grid =
[[48.9, 36.7, 41.9, 43.0, 39.9, 38.2, 43.2, 39.9, 35.1, 44.5, 47.6, 43.7, 39.8],
[34.3, 58.9, 43.9, 39.2, 57.5, 36.2, 41.6, 31.2, 50.6, 31.9, 44.2, 52.9, 45.7],
[52.7, 42.4, 46.4, 34.6, 39.9, 39.2, 51.4, 28.4, 45.4, 48.6, 49.1, 37.2, 59.8],
[24.2, 40.4, 47.4, 29.5, 59.6, 41.0, 43.0, 32.4, 57.8, 25.9, 39.6, 46.0, 51.1],
[39.4, 29.7, 39.5, 36.7, 45.9, 38.4, 32.1, 38.3, 47.6, 30.3, 32.2, 40.6, 27.6],
[39.6, 42.8, 41.5, 45.0, 44.0, 36.2, 34.2, 43.6, 36.9, 39.9, 43.0, 41.6, 38.0],
[40.0, 65.7, 48.2, 43.9, 42.5, 47.8, 45.6, 29.0, 50.5, 42.6, 58.4, 32.9, 73.4],
[34.3, 42.1, 44.2, 39.4, 45.6, 36.8, 42.6, 44.2, 55.2, 33.5, 36.6, 49.6, 40.9],
[30.8, 26.2, 33.7, 51.2, 51.5, 39.9, 30.7, 46.3, 42.4, 24.1, 24.2, 55.4, 17.8],
[47.5, 35.6, 29.2, 34.2, 37.6, 40.4, 35.2, 50.4, 30.8, 49.7, 38.7, 43.7, 38.4],
[40.3, 39.7, 30.5, 40.5, 32.4, 39.5, 35.0, 41.9, 36.9, 33.7, 37.6, 38.3, 38.0],
[41.4, 43.7, 43.0, 49.5, 49.1, 43.1, 38.2, 37.9, 40.8, 42.2, 52.6, 37.6, 46.1],
[41.1, 43.1, 37.1, 42.4, 31.3, 41.2, 42.2, 40.3, 38.0, 53.9, 37.6, 36.0, 46.7],
[34.6, 52.6, 44.0, 42.4, 43.9, 34.1, 36.0, 40.6, 50.1, 34.8, 40.1, 39.0, 47.1],
[36.4, 39.7, 45.7, 40.1, 39.4, 40.5, 40.6, 35.2, 50.0, 29.2, 30.8, 42.7, 34.3],
[51.4, 61.2, 41.2, 40.4, 42.1, 55.7, 51.1, 28.3, 33.6, 46.4, 52.0, 30.1, 53.6]]
Rows and columns are numbered from 1.
The entry at row 2, column 1 -> 34.3
The entry in the bottom-right corner is 53.6
The entry directly below 24.1 -> 49.7
Report the top entry of the column that holds the largest entry.
A: 39.8
The bottom-left entry: 51.4
Report the entry just right of 57.8.
A: 25.9
The entry in row 1 and column 3 is 41.9
Report the top-left entry.
A: 48.9
The entry at row 2, column 3 -> 43.9
Report the entry just left of the largest entry.
A: 32.9
The entry directly above the smallest entry -> 40.9
The entry just right of 55.4 -> 17.8
Report the entry directly above 34.1.
A: 41.2
Report the entry just right of 37.2.
A: 59.8
The entry in row 3 and column 1 is 52.7
The entry in row 3 and column 3 -> 46.4
Report the entry just left of 53.9.
A: 38.0
The entry directly above 46.1 is 38.0
Report the entry just right of 36.6.
A: 49.6
The entry at row 1, column 2: 36.7
The entry just left of 49.6 is 36.6
The entry directly above 48.2 is 41.5
The entry just right of 37.9: 40.8
Report the entry directly below 35.1.
A: 50.6
Report the entry directly above 73.4.
A: 38.0

m =
[[39.8, -63.1, -6.4, -2.2, -53.9, -47.2, 38.0, -65.7, -53.3, -56.2, 38.5, 2.2],
[-44.6, 39.2, -0.1, 14.2, 40.0, 54.7, -46.4, 53.5, 51.6, 32.4, -49.0, 11.4],
[52.9, -60.1, 33.0, -14.3, -30.5, -21.7, 50.5, -41.8, -27.0, -62.2, 45.7, -35.1],
[-63.3, 34.8, -48.6, 26.0, 9.8, 22.0, -66.0, 23.5, 18.9, 38.3, -57.4, 55.3],
[-60.9, 36.4, -46.9, 28.8, 12.9, 25.1, -61.9, 26.0, 21.0, 40.4, -58.2, 55.9],
[-44.0, 39.7, 3.3, 12.9, 42.2, 57.1, -46.0, 55.9, 54.2, 32.1, -48.6, 8.0],
[-52.0, 42.8, -12.3, 19.3, 36.9, 51.2, -53.3, 51.2, 47.8, 38.5, -55.1, 24.0],
[51.7, -59.6, 18.7, -4.9, -36.5, -28.5, 52.0, -49.0, -35.8, -57.0, 41.9, -18.2],
[29.9, -59.2, -19.7, 1.7, -57.8, -51.4, 27.6, -68.2, -57.2, -50.2, 31.7, 14.8],
[-52.8, 42.7, -12.0, 18.2, 36.7, 51.1, -54.7, 51.3, 48.0, 38.0, -55.0, 23.0],
[45.2, -64.6, 3.4, -5.3, -50.0, -42.9, 43.3, -62.3, -49.0, -59.5, 42.2, -7.2],
[43.3, -64.2, 0.7, -4.9, -51.2, -44.2, 41.2, -63.2, -50.1, -58.7, 41.2, -4.9],
[39.6, -40.7, 44.7, -16.1, -7.5, 3.4, 36.2, -13.7, -0.5, -48.4, 31.7, -44.5],
[52.6, -63.1, 25.0, -12.0, -37.3, -29.1, 50.5, -49.4, -34.7, -63.0, 46.4, -27.7],
[-51.7, 13.6, -65.7, 28.2, -17.9, -8.2, -54.0, -9.5, -12.3, 23.6, -43.2, 68.8],
[-53.1, 42.8, -12.7, 18.5, 36.4, 50.8, -54.9, 51.1, 47.7, 38.3, -55.3, 23.8]]
Give the entry directly below 2.2.
Answer: 11.4
The entry directly above -0.5 -> -50.1
Give the first entry of the smallest entry's row.
Answer: 29.9
Give the entry directly above 54.7.
Answer: -47.2
Give the first entry in reading order.
Answer: 39.8
The entry directly below the largest entry -> 23.8
Give the entry just right of -29.1.
Answer: 50.5
Give the entry in the top-right corner.
Answer: 2.2
The last entry of the largest entry's row -> 68.8
The smallest entry in the last column -> -44.5
Give the entry just right of 51.7.
Answer: -59.6
Give the third entry on the diagonal from the top-right corner.
Answer: -62.2
Give the entry just left of -0.1.
Answer: 39.2
Give the top entry of the column that holds the smallest entry.
Answer: -65.7
The entry directly above -44.2 is -42.9
Give the second entry from the end, reading row by row.
Answer: -55.3
The bottom-left entry is -53.1
The smallest entry is -68.2
Give the fourth-last entry, reading row by row.
Answer: 47.7
The second largest entry: 57.1
The entry just left of 40.4 is 21.0
Give the third entry from the end, reading row by row.
Answer: 38.3
The entry directly above 33.0: -0.1
Give the entry directly below -56.2.
Answer: 32.4
The entry directly above 51.7: -52.0
The entry just left of -48.4 is -0.5
The fifth entry, reading row by row -> -53.9
Give the entry just left of the smallest entry.
Answer: 27.6
The 3rd entry on the main diagonal: 33.0
The smallest entry in the first column: -63.3

Questions about the row below.
1) Which number is the entry just left of 256?
2) Which number is the last entry?
3) Which number is the first entry from the left?
4) Which number is the 2nd entry from the left?
5) Which number is the entry just right of 487?
[299, 525, 487, 812, 169, 292, 256, 134, 728, 263, 448, 271]
1) 292
2) 271
3) 299
4) 525
5) 812

A =
[[ 175.99  -14.12  135.32 -101.44  -10.80   26.48 -167.29   10.89  -56.19
   135.32  225.16  204.86   81.72  135.32]
 [ -12.90   10.69  154.70  215.76  -44.30  183.56  128.37  135.32  119.12
   215.57  100.02  135.32   63.56  120.44]
 [  17.36   88.03  141.03  241.30   30.63  135.32  135.32   19.33  176.75
   224.38   63.81  159.27   68.66   18.27]
 [ 123.46  135.32   47.57  135.32   75.62  135.32  -82.39  177.91  135.32
   -83.40  231.96  156.35  123.50  276.94]
 [ 245.85  135.32  242.81  -58.75  135.32    9.43  135.32   99.04   90.52
   162.75   95.49  150.02   55.22  154.55]
 [ 137.49   36.39  173.33  124.83   79.84   99.38   78.74   38.43  178.75
   266.90   16.70  132.00   42.30   99.92]
 [  83.94  140.10  -33.67   40.98  170.19  135.32  141.90  167.83  112.12
    68.90   27.80  159.09   87.27   94.55]]
Which number is the entry just right of 141.90?
A: 167.83
The entry just left of the smallest entry: 26.48
The entry just right of 132.00 is 42.30
Which number is the entry just left of the largest entry?
A: 123.50
The entry just right of 266.90 -> 16.70
The entry just left of 55.22: 150.02
Which number is the entry just right of the smallest entry?
A: 10.89
Which number is the entry just left of 99.38?
A: 79.84
The entry just right of 215.76 is -44.30
Which number is the entry just left of 123.50?
A: 156.35
The entry just right of 38.43 is 178.75
Which number is the entry just left of 30.63?
A: 241.30
